In the rows, zero is written as 128.
Named turns come first, each shown by rows before and after it. Which turns, in which order, take the first row of each pair that follows to the second? Write the first one first, as in the answered first pair.
turn zoki:
[138 102 128 143 131 148 134 119  93  97 116 128 133 131 161 133 130 122
 119 129 149 127] => [100 151 132 114 122 111 121 124 149 138 133 140 121 112 106 102 104 136
 101 126 118 132]
[153 161 155 136 114 136 123 119 118  78 150 119 175 142 142  91 164 167
 129 112 144 131] => [138 177 147 119 115 123 119 118 155 114 169 123 167 133 115  86 160 173
 133 119 133 125]
[108 152 119 130 111 115 121 135 112 122 109 134 122 128 158 115  87 155
  91 135 126 108] => [115 151  94 127 122 123 128 133 143 168 147 127 117 122 153 147 109 147
 136 159 133  98]
[150 127 108 109 143 167  99  93 133 111 158 133 145 102 105 112 112 140
 119 108 122 106] => [161 124 104 115 145 171 105  90 130 113 164 129 143 107 108 124 119 139
 128 112 125 103]
turn Viv:
[ 86 102 131 139 130  89 150 129 178 122 133 140 127 113 167 111 147 103
 119 143 133 125] => [ 76 113 123 143 123  80 145 136 178 137 105 133 117 112 135 114 124 121
 103 136 102 133]
[119  89 109 122  87 138 158 120 124 118 150 102 142 116 142 152 164 108
 131 125 146 118] => [ 96  99 112 111  83 114 155 116 139 132 154 109 134 100 123 141 160 108
 122 127 138 118]
[145 103 137 135 133 106 131 141 158 133 171 104 131 126 108 164 177  75
 176 139 127  93] => [125 118 139 125 122  90 131 143 175 149 167 106 126 116  84 157 162  83
 166 142 111  92]
[129  65 144 120 121 126 155 151  57  83 120 139 125 125 128  93 124 114
  86 119 123 146] => [124  63 145 115 124 118 155 148  63  80 136 148 128 120 133  90 132 110
  89 124 137 137]
turn dolad:
[146 127 126 135 137 146 120 105 123 105 160 137 137 128 162 114 154 113
 140 118 154 111] => [148 128 120 132 154 152 122 123 147 113 165 134 142 120 134 109 145 114
 167 120 142 120]
[116 113 142 158 128 119 143 144 136 104  92 129 131 155 122 107 120 168
 129 139 101 139] => [111 111 146 158 118 112 143 130 124 102  95 131 129 154 139 109 125 167
 122 140 113 130]
[129 111 120 111 146 145 104 122 149 133 149 119 132 121 132 132 148 129
 158 129 130 156] => [140 120 122 111 139 150  96 123 143 147 134 112 129 138 121 137 135 139
 151 113 116 165]
[101 130 140 146 118 186 128 144 128  83 136 109 114 121 106  72 114 109
 111 137 158 100] => [103 130 133 145 124 190 129 154 137  83 138 108 114 123  90  68 109 113
 122 132 145 107]
turn Fir:
[137 140 111 124 117 127 116 132 145 165 125 109 123 130 101 140 123 139
 140 145 119 118] => [129 122 112 123 116 126 122 142 141 149 109 106 120 122  96 143 113 135
 141 140 111 124]
[159 150 174 119 123 136 119 104  78  98 148 153 156 147 168  73 146 119
  89  80 163 145] => [181 157 170 124 135 153 115 119  76 103 132 139 161 162 150  76 133 121
  93  76 145 158]
[101 114 127 135 140  98 172 134 122 141 108 158 110  88 161  94 106 115
  73 152 121 108] => [118 146 137 123 134 111 157 118 126 176 138 160 115 102 174  94 127 115
  71 148 136 102]
[151 159 158 112 135 117 114 174 107 101 134 128 140 127  98  77  96 128
 101 111 109 172] => [126 139 160 113 134 101 120 169 105  81 132 133 135 110 107  71 100 124
  96 118 118 160]
turn Zopi:
[111 135 121 124 108 115 128 133  88 135  99 125 135 146 151 111 145 112
 108  98 151 139] => [107 137 127 120 119 115 130 143  99 125 109 131 138 138 145  96 147 105
 111  93 157 145]
[136 122 108 121 165 148 144 134 135 114 141 115 123 135 109 132 118 125
 175 138 132 128] => [124 117  90 131 142 137 150 117 122 132 126  98 112 143 126 160 120 146
 162 148 133 115]
[112 127 116 151 129 120 164 118 120 116  96 138 153 123 127 150 129 155
 146 123 136 136] => [106 126 129 143 137 116 161 122 127 103 107 150 155 107 121 131 131 144
 147 121 139 138]
[117 102 114 128 148  99 123 151 138 100 130 130 124  89  93  90 110 118
 156 103 105 160] => [158 109  95 150 138 122 121 152 116 138 108 102 125 132 100 136 112 141
 168 102  86 161]

(two turns a pair)
[ 98 133 141 108 140 117 128 141 154 116 151 143 129 117  96  86 114 114
 125 117 121 145] => [122 110 119 138 139 135 139 154 124 108 101 118 128 133  97 125  99 133
 139 121  97 154] => Zopi then Fir
[ 71  80 120 137 126  85 139 130 120  62  98 139 119  75 113 120  98 137
 119 140 127 124] => [104  79 112 154 135 112 138 154 112  64  73 129 121  97  98 131  85 142
 139 131 103 143] => dolad then Viv
[137 114  93 153 137 133 154 148 126 148 130 104 104 143 132 161 129 123
 152 131 116 134] => [104 116  94 143 134 105 158 145 144 140 135 112  97 114 112 144 122 126
 145 136 109 127] => Zopi then dolad
[133 168 123  85 125 138 118 120 167 156 151 148 141 135  83  81  97 107
 136 121 137 140] => [144 139  95 120 111 147 133 135 130 149  84 118 133 148  78 132  72 136
 139 125  96 144] => Zopi then Fir
[133  66 101 150 142 124 145 127 138 132 145 110 122 127 144 182 142 110
 171 164 141  97] => [154  92  94 145 151 142 137 134 149 162 149 104 122 141 123 184 137 114
 186 158 117 110] => Fir then dolad
[163 161 133 130 149 157 116 119 128 157 144 127 135 159 110 117 140 124
 143 125 134 167] => [150 124 135 146 153 153 128 129  93 103  97 127 133 144 110 112 115 126
 131 114 125 170] => zoki then Fir
[172 128 113 137 142 173 101 146 118 130 100 110 137 176 133 140 143 141
 129 114 104 133] => [143  79 115 140 155 157 123 142 113  76 111 124 138 139 159 132 157 116
 138 126 135 115] => Fir then Viv
[131 104 119 114 100  99 134 109 138 100 139 118 113 115 141 111 141 107
 117 141 115 111] => [134 127 120 107  90  95 128 106 140 127 148 117 111 127 139 113 144 115
 110 143 110 108] => Viv then Fir
[141  84 107 108 123 132 139 122 128 137 138 107 119  54 166 169 146  83
 136 143 129  85] => [137 122 148 101 111 126 116 123  80 101  92 120 128  77 163 106 110  99
  59  95 118 106] => Fir then zoki
